lud: [-27.5  -9.6 -33.9 -25.3 -28.2  -7.3 -11.4  -0.5   1.8 -16.8 -38.0 -25.7
  -0.4  -7.0  12.8  25.1 -35.5  30.5 -51.8  19.6 -55.9 -76.3 -10.3  16.3
 -16.1  25.3  26.0 -37.0  12.8 -43.8   7.5  41.1 -29.4   3.1 -33.5 -21.2
  -4.3   0.0  -3.1  17.1  30.6  -8.2  18.9 -32.2  11.0  39.2]
nagip: [  9.4 -25.6  47.8 -12.5  -2.5  -1.9 -42.9 -26.8   4.3  48.7  41.4  43.5
 -47.5 -12.4 -76.1 -53.9  49.0  -9.7  40.0 -61.9  79.1  91.2  49.4  30.8
 -35.6  -2.2 -58.0  21.2 -17.5 -29.5 -58.8 -67.4  38.1 -12.9  69.8  -6.9
 -15.1 -11.7   7.0 -27.1  17.8 -10.9 -53.1  46.6 -47.0 -56.1]
punuf: [ 16.7   1.5  14.6  17.8   3.7  36.7  -1.4  -3.3   6.6  -7.6  14.7  -0.2
 -26.5  27.5  -3.4   8.9  19.9  14.3 -37.2 -41.2  14.5   8.1  -5.8  24.4
  37.6  -9.6  13.3  46.9  -3.3 -36.3  -5.6   2.8  -6.0   7.3  45.2  -6.2
 -24.1   8.7  -1.8  10.5  -2.0 -20.7 -14.4  14.5  -9.3   3.1]
Pobo: [ 17.7   3.5  22.1  14.9  23.3  27.7  26.2   4.9  -7.9  40.6 -22.5 -16.1
  12.4  12.1  28.1  19.7  13.9  12.0  11.0 -58.8  28.6  10.4   3.8  24.1
  -5.0 -40.4  23.8  26.2  13.7  46.0  21.7  -9.2  -7.1  14.9  23.2  27.3
 -14.4  11.9  16.6  23.1 -16.7  20.2   1.3   3.0   8.2  -0.3]
bos: [ -0.6   2.0   7.5 -31.3  -9.7   0.9  28.0   4.1 -16.8 -38.0   1.8 -11.7
 -14.7  30.1  14.2  33.0  22.6  35.2 -11.8 -55.1 -17.4 -69.1  -3.0  39.9
 -26.4  -5.4  43.4 -24.3  20.6 -17.1   0.1   6.0 -41.9  47.7   1.5   9.0
 -34.3  -5.1  14.4  77.7   4.7  15.3 -11.8  -7.1   7.4  62.1]
Natul: [  6.4 -32.3  39.2 -29.9  -6.2 -34.7 -35.1 -50.3  12.8  38.7  44.0  62.8
 -38.3 -17.2 -78.0 -66.2  55.6 -22.7  63.6 -39.5  50.1  65.6  45.8   4.3
 -67.5  20.6 -71.7 -29.7 -12.5 -31.3 -54.1 -62.4  37.1   2.3  39.5   0.6
 -55.8 -26.2  -1.9 -24.9   4.2   3.9 -50.7  40.1 -46.3 -45.4]
laz: [ 11.7 -26.2   5.6   6.4  27.4  26.2  27.7 -17.8  17.1  12.8  27.8  31.8
  33.3 -23.0 -23.4 -48.1  42.1  -6.5  31.8  24.7  15.6  36.7  20.9 -24.6
  -4.7   4.6 -62.1 -32.6   5.6  25.1  31.7  -1.3  34.9 -11.2  32.9  29.9
  -9.6  -6.6  -4.6 -76.8 -26.2   6.7   5.1   0.9 -21.5 -74.2]
next: [ 26.2  27.7 -17.8  17.1] -> [12.8 27.8]
next: [  1.8 -16.8 -38.0] -> [-25.7  -0.4]
next: [-37.0  12.8] -> [-43.8   7.5]
next: [ 20.6 -17.1   0.1] -> [  6.0 -41.9]
next: [27.7 26.2] -> [ 4.9 -7.9]

muku: [-13.8 -11.5  10.0  30.7 -41.9  23.8 -11.2  -2.7  17.6  13.5 -12.2 -20.7
  -7.4 -16.7 -85.3  20.0]
mif: [ 33.7 -14.0  22.5 -35.7   8.6  -8.4 -27.2 -54.8  10.1 -20.1  -7.4 -12.2
 -20.7  29.3 -13.1 -15.6]
Bafo: [-45.1 -53.3 -62.9  39.8 -77.9  58.2  24.0  63.3 -25.6  19.4 -57.6   6.1
  27.6  -6.6 -56.3  26.5]
Zomo: [ 10.0  23.8 -11.2  30.7 -11.5 -41.9 -13.8   3.5 -60.6  29.7   9.5 -40.6
  29.1 -64.0 -68.9  11.4]
next: [-13.8 -11.5  10.0  30.7 -41.9  23.8 -11.2] -> [-2.7 17.6]
next: [ -7.4 -12.2 -20.7] -> [ 29.3 -13.1]
next: [ 63.3 -25.6  19.4 -57.6   6.1  27.6  -6.6] -> [-56.3  26.5]
next: [ 13.5 -12.2 -20.7  -7.4 -16.7] -> [-85.3  20.0]
next: [-11.2  -2.7  17.6  13.5 -12.2 -20.7  -7.4 -16.7] -> [-85.3  20.0]

madi: [ 10.0   6.2  -4.7 -71.1   1.4  15.2 -25.7  14.6 -20.5  23.7  59.6  57.4
  18.4  24.6]
Mumun: [-30.8  -3.0  10.4 -31.4 -31.9  73.8  37.0  -0.6 -51.2 -36.3 -33.6 -25.7
  27.1  24.6]
fepur: [-37.2 -12.2   3.3  21.0  68.3 -24.7  26.9   5.8  49.3  -3.8 -15.9 -23.4
  -6.5 -67.3]
geke: [-41.4 -30.8  -2.7  10.4 -31.4 -31.9  73.8  37.0  -0.6 -51.2 -36.3 -33.6
  27.6 -15.5]
next: [  6.2  -4.7 -71.1   1.4  15.2 -25.7  14.6 -20.5  23.7  59.6  57.4] -> [18.4 24.6]
next: [10.0  6.2 -4.7] -> [-71.1   1.4]
next: [-30.8  -2.7  10.4 -31.4 -31.9  73.8  37.0  -0.6 -51.2 -36.3 -33.6] -> [ 27.6 -15.5]
next: [ 10.0   6.2  -4.7 -71.1   1.4  15.2 -25.7  14.6 -20.5  23.7] -> [59.6 57.4]
next: [-30.8  -2.7  10.4 -31.4 -31.9  73.8  37.0  -0.6 -51.2] -> [-36.3 -33.6]

